One turn sends every row of this set to another row. A few are shown first. Where does it send the rows asked after them?
Vuv: -0.26 1.06 -0.26 0.34 -1.71 -0.71 1.26 1.19 -2.17 1.58 2.21 1.40 0.87
Lifip: -0.12 1.13 -0.14 0.59 -1.87 -0.83 2.68 2.53 -2.07 0.98 0.32 0.15 0.59
dofu: 0.97 -3.00 0.11 0.36 -1.98 -1.31 1.26 1.82 0.71 1.95 2.59 1.94 -1.63
zat: 1.62 -1.69 -1.53 1.62 -0.42 -2.62 1.00 1.99 -2.37 1.48 1.16 0.56 0.14
rali: 0.44 -1.16 -2.40 1.48 -3.24 1.34 2.01 1.51 -0.99 0.53 0.00 -0.09 -0.73
fet: 2.25 -1.14 -0.34 1.68 -0.75 -1.75 0.27 2.63 0.32 2.46 2.58 1.74 -1.07
Degig: 0.51 -1.15 -0.36 2.25 -2.21 -2.21 1.65 1.83 -2.48 1.91 -0.15 0.58 -0.27
kot: 1.56 -2.61 -2.48 1.13 -1.31 0.48 1.91 2.11 1.32 1.24 1.69 -0.32 -1.20
Sagu: 0.37 0.35 -0.26 2.12 -0.91 1.35 1.33 0.99 -2.56 -0.38 -0.13 1.62 -1.02
dozo: 0.36 -1.51 2.68 1.28 -1.43 -0.86 0.45 3.55 -0.93 1.59 1.48 2.33 -0.96
ver: 1.13 -2.10 1.82 0.54 -1.32 -0.95 0.65 1.33 -2.61 1.88 1.54 1.57 0.43
tun: 0.09 -1.75 2.47 1.49 -1.91 -0.64 0.58 3.75 -0.92 1.17 1.35 2.04 -0.54
kibig: 1.18 -2.91 0.43 0.53 -2.14 -1.51 1.12 1.39 0.70 1.64 2.44 2.02 -1.72
tuk: 1.11 -1.00 -1.17 0.58 -0.71 2.57 2.56 3.83 0.25 -0.14 2.20 1.75 -1.07
vofeb: 1.53 -3.10 -1.38 0.71 -0.13 1.21 0.47 2.43 0.85 1.28 0.85 1.95 -1.87
gik: 0.77 0.30 -1.63 2.42 -1.70 -1.81 1.10 0.65 -0.10 1.69 0.37 1.38 -1.92
Riruz: 0.62 -0.98 -0.83 0.16 -1.14 2.46 2.44 3.80 0.40 -0.15 1.99 1.92 -1.12
miva: 0.55 -1.25 -0.82 1.77 -0.77 2.68 1.11 3.10 -0.17 -0.81 -0.24 0.69 -1.02
fop: 1.91 -2.75 -1.66 0.58 -0.29 1.26 0.41 2.02 0.94 1.89 1.15 1.94 -1.71
Zoti: 1.60 0.56 -1.75 1.76 -1.23 -1.27 0.97 2.53 0.71 1.01 0.48 -0.20 -1.77
sel: -0.06 -2.41 1.62 -0.25 -1.01 1.50 2.49 3.13 -1.73 0.20 1.09 0.76 -0.31
Sumap: 0.36 -0.70 -3.58 1.21 -1.57 0.36 1.49 0.75 -0.62 1.19 0.46 1.03 -0.40
dos: 0.76 0.58 -2.19 1.19 -0.02 0.59 2.25 2.29 -2.09 -0.47 -0.28 1.19 -0.13
Saram: -0.26 -2.12 1.66 -0.03 -0.79 1.64 2.65 3.44 -1.46 -0.10 1.21 0.31 -0.12
Komus: -0.14 -0.02 1.40 0.54 -2.83 1.36 2.07 2.30 -1.44 -0.68 1.84 1.77 0.32

vofeb moves to -> dozo
Lifip moves to -> Sumap
kibig moves to -> Saram
Now these:
zat moves to -> Sagu
ver moves to -> miva

